One turn moves every row onto another: examples first, then more rows asked:
z_973: [ 16   4 -19  -1  24  32  12   9  30  39  15 -58   4  -8 -36  29 -63  13
 -23   3   6  10]
z_834: [ 23   8 -60 -21   0  11 -16  17 -37 -33   6 -17 -15  33  23 -26 -16  52
   5   3 -37   2]
z_784: [ 24  17 -28  -1  26  17  -2   5  31  31  22 -59  -1  13 -48  34 -51   3
  -6  -9  16  16]
z_272: [ 27  23   2 -24 -35   2  15  14  14 -29 -18  12  -7  20  61 -30  30   7
   9   1 -24  10]
z_327: [-30 -31  22  26 -31  35  -2 -23 -21  10   1 -41 -40  22 -16  34  29 -28
 -15 -10 -10 -21]
z_219: [ 11  24  27  55  -9 -12  24  63  20  34 -15  -5  -9   5  -6 -11  17  19
 -39  21  32 -35]
z_634: [-14  -8  11 -39  17  -3  -6  -7 -48   5  13  21 -22  11 -19  13 -69  -6
 -34  37 -27  -4]
z_309: [  2 -13 -41   1  24 -35   9  26  -9  28  20  27 -35   3  43  -3  -4  -3
  38 -45  22  26]
z_978: [ 17  10 -42 -26 -19   6   2  21   8 -35  -4   9   2  -9  59 -17 -13  35
  16 -11  26  36]
z_999: [-32 -47  23  17 -29  35 -32 -19 -26   7 -17 -36 -36  39   0  24  17 -18
 -15  -8  -2  -3]
z_719: [ -1 -13  20 -29  -7 -35  -2   5 -72  14   9  28 -13  10  -1  -8 -61  -6
 -26  25  -8 -14]
z_428: [  4  -3   2  -8   0 -19  -6   3 -68   5  20  47 -38  16 -22  -8 -44 -10
 -30  33 -20 -28]
z_513: [-21 -24  12  26 -35  36 -15 -15 -20 -10 -19 -23 -47  26 -25  39  26 -28
 -24  -7   0  19]
z_587: [  7  12 -11 -14  10  28  10  -2  50  34  40 -56 -14   4 -21  21 -56  12
 -14 -12  30   1]
z_63: [-29 -20 -34   9  22 -46 -13  33 -20  27  12  21 -33   1  36  -1  10  21
  16 -43  21  36]
z_397: [ 26  -7  -2  -9  -4   1 -22   2  -3 -61  -9  -6  23  26   0   1  23  29
 -49  36 -18 -19]
z_793: [ 24  31 -31 -49  23 -13  39  14  24   1 -11 -30 -12   8  19 -21   8  33
 -30  33 -23 -32]
z_114: [-18   4 -31  -3   3 -52  10  17 -21  34  20   6 -27 -12  36  -1   9  22
  25 -49  33  26]
z_451: [ 30   9 -20   4   8  31   3   5  32  25  45 -40   8  22 -36  40 -60  21
   0  -7   8  -2]
z_44: [  5  33  13   1 -10  16  31   1  29  -9 -29 -27 -34   4  30 -41  26  47
 -15  23   3 -37]
z_852: [-25 -24 -29  -7   7 -15  -4  16 -45  39  15  16 -38  -6  41  -2  29   8
  17 -44  16  33]
z_582: [ -1  33  31  41 -15 -15  13  73  29  31 -17   4 -13  -3   1 -38 -13  -2
 -19  14  33 -12]
z_435: [-23 -21  20  25 -27  22  -8 -19 -12  -7   1 -22 -52  59  -8  39  30 -15
 -14 -13 -21   9]
z_689: [-14 -29  18  28 -32  41 -26 -30 -22   2   8 -24 -35  16 -12  38  32 -11
 -29 -15  -5  14]
z_646: [  4 -15  -3 -22   2  -8   4   3 -59   9  -1  52 -41   5 -12   7 -64  -2
 -31  32 -10 -18]
z_302: [  2  20  33  46  11 -24  33  56  39  23 -38 -10 -21   4   4 -20  11 -10
 -25  13  30 -12]
z_235: [  8  16 -35   1  42  15   4  16  40  26  35 -51  -4   8 -24  19 -46  18
   5 -27  35  -2]
z_42: [ -2  -7  -5 -26  -1 -21  19  25 -53  21  -4  44 -28  23  -8   6 -56 -17
 -28  36 -38 -12]
z_364: [ 30 -14 -53 -15 -12  29   4  15  11  -2 -14 -47  35  -4  17  12  45  13
   2  -1 -22 -16]
z_72: [ -3  -3 -27 -13  20  27 -14  -3  55  26  19 -44  -4   9 -38  29 -62  10
  -7   2  15  -9]
z_734: [ -3 -22 -38 -10  14 -30  17  30  -3  44  12  23 -23  -3  51  21  16  20
   3 -40  28  34]
z_234: [ 36   8 -25 -36   8  29   8 -17  17  26   1 -43  32   0 -11  -8 -13  11
  13  12 -41 -39]
z_421: [-14  41  21  43 -17 -23  19  50  41  22 -24  -1 -10 -11 -20 -21   7  -4
 -11  14  28 -33]
z_794: [  4 -19 -28   5  21 -24   5  12 -19  47   6  28 -39  -7  48   4  10  21
  29 -45  29  19]
z_799: [  7  31  34  26   1 -30  23  58  11  23  -5  31  -2  -9  -5 -34   5  -8
 -27  18  36 -33]
z_787: [-12 -27   5 -21  10 -31  -6   2 -58   4  17  39  -5   6 -20  17 -52 -21
 -20  24 -25 -22]
z_496: [  5 -19 -16 -21   5 -12 -34 -29  -5 -23 -10 -25  16  34   5  18  61  -8
 -26  -5 -20   0]
z_116: [  7  10 -50 -12  -4 -20 -20  43 -57 -36 -25  -2   0  24  -2 -29 -12   6
 -33  40 -16 -10]
z_601: [ 24  34  41  48  11 -28  21  46  25  39 -25  -2 -10   5 -12 -21  11  -3
 -16  18  30 -27]
z_443: [-29 -14  37  41 -24  46 -12   0   0 -10 -19 -37 -25  31 -14  26  23 -31
  -8  -6  -7  -3]

z_513 turns into z_646
z_634 turns into z_852
z_496 turns into z_116
Now find these:
z_397 turns into z_834
z_435 turns into z_42
z_999 turns into z_719
z_63 turns into z_582
z_973 turns into z_689

One turn moves every row onto another: examples first, then more rows asked:
z_177: [ -7  19 -12  -4  13 -26  18 -29 -15  12  35  55 -26  18  18   1  11 -11
 -29 -12 -20 -27]
z_898: [ 11  21 -31  -2   4  13  -3  37  11 -44  -3 -56  16 -64  24   1 -56  19
  16  40 -16 -17]
z_477: [ 45   2  -1 -11 -54  18  -3  26   1  37  15 -33  42 -12 -45  -9   4 -17
   8   0  26  16]
z_297: [  5 -10 -10 -13  -3  -9   3 -43  -1  22  -7  40 -15  27  41 -28   0 -18
  -9 -20  13 -18]
z_920: [  8  22 -27 -15  -1  14 -13  44   3 -42  -2 -64  -3 -67  22  -3 -45  18
  14  35  -3  -6]
z_464: [-18  31 -17  21 -10   7 -11  48 -18 -66  52 -25  15 -52 -10   5 -22  27
  34  42  14  -4]
z_190: [ -8 -16 -14 -18  13   6  11 -29  -6  25   0  49  -2  29  26 -23  27  -2
 -11 -28  17 -14]
z_805: [ -1  18 -12  -8  11 -27  14 -31 -16  12  29  47 -28  16  25   0   2 -14
 -28 -11 -21 -25]
z_45: [ -1   3 -39  26  44   9   5  21 -35 -44  37 -45   0 -25  10 -56 -25 -66
   1 -36 -12   1]
z_107: [-21  18 -27   8  10  25   3  65 -17 -52  50 -23  23 -55 -27   7  11  47
  22  32  12  -4]
z_206: [  2 -15 -12 -24  10   1   6 -33   1  30 -10  40 -11  25  36 -23  16  -9
  -8 -24  15 -17]
z_24: [-11  -6 -43  21  59  20  14  35 -42 -35  47 -37   8 -24  -6 -53  -5 -53
   0 -43 -10   5]
z_229: [ -4   3 -37  -8  32  38  18  59   6 -30  12 -41  39 -65 -14   4   1  50
  12  25 -12 -10]
z_157: [ 37   2   1  -4 -53  16  -5  29  -2  33  23 -24  44 -11 -53  -9   5 -10
   7  -3  27  19]
z_873: [ -7  -4  -4  -3  -7 -14   0 -44  -5   8   8  47 -12  32  37 -24   0 -17
  -2 -17  17 -16]
z_389: [-22  10 -28  15  19  28  13  52  -6 -49  40 -19  47 -55 -23   9   4  48
  21  34  -2 -11]
z_490: [ 38   7   6   3 -64   5 -11  22  -4  24  27 -29  40  -8 -41  -8  -5 -22
  11   1  25  15]
z_509: [  9  10 -39 -15  25  33  11  47  12 -24  -9 -58  23 -69   9   0 -27  36
   5  30 -17 -14]
z_840: [-14 -12  -7  -6   6  -3  12 -31 -11  17  19  55   0  32  18 -20  26  -3
  -4 -22  21 -15]
z_320: [ 44   9   4  -1 -62   6 -11  22  -1  29  16 -33  35  -9 -35 -12 -12 -20
  10   3  27  16]
z_211: [  5  15 -12 -15  13 -25  14 -35  -8  17  22  45 -30  15  29  -1   3 -15
 -33 -14 -24 -28]
z_390: [ -5  29 -19  10 -19   0 -17  39  -4 -64  26 -46  -2 -60  11   0 -51  20
  25  40   4  -5]
z_899: [-11   6 -38 -17  26  41   9  67 -10 -30  20 -40  18 -65 -18   6  11  49
  11  23   5  -2]
z_603: [-14   0 -40  31  52  18  10  31 -44 -42  52 -28   8 -21  -5 -51  -7 -56
   7 -37  -7   3]
z_83: [ -3  27 -21  21 -10   2  -3  31   3 -65  24 -41  24 -54  16  -1 -53  21
  24  44  -7 -14]
z_836: [  0   1 -46  13  55  15   7  26 -32 -36  31 -50  -4 -28  12 -55 -21 -62
  -4 -37 -14   1]
z_886: [  2  12 -18 -19  21 -21  18 -27 -10  23  19  42 -30  13  28   0  10 -13
 -37 -17 -22 -27]
z_191: [ -8   3 -39  30  45   8   5  24 -40 -47  49 -34   5 -21   6 -55 -21 -63
   4 -33  -8   2]
z_100: [-13  -4  -4   2  -5 -13   5 -40 -13   3  19  57  -4  36  28 -23  15 -13
  -1 -18  22 -16]
z_498: [ 10   9 -37 -30  22  30  -3  58   6 -20  -2 -60   3 -71   7   3 -14  32
   6  23  -3  -6]
z_222: [ 36   8   4   3 -58  10  -7  25  -4  25  30 -22  44  -7 -50  -8   1 -15
  10   1  29  16]
z_955: [-23  24 -23  32  -1   8   4  41  -6 -66  51 -22  39 -51 -12   3 -25  33
  29  44  -3 -14]
z_371: [ -4  13 -13  -9  20 -18  19 -25 -18  16  30  52 -22  19  13   3  21  -8
 -35 -16 -20 -27]
z_798: [ 48   3   1 -10 -57  10  -9  27   3  36  10 -36  36 -10 -33 -11  -6 -24
   6   1  22  17]
z_726: [ -3  10 -18 -18  26 -16  19 -25 -14  23  26  46 -23  15  18  -2  20  -7
 -35 -20 -24 -23]
z_195: [ -5  -3 -49  15  62  23  12  32 -35 -29  32 -45   2 -26   1 -54  -8 -58
  -4 -44 -13   2]

z_477 turns into z_157
z_464 turns into z_390
Now find these:
z_211 turns into z_886
z_840 turns into z_100
z_229 turns into z_389
z_191 turns into z_45

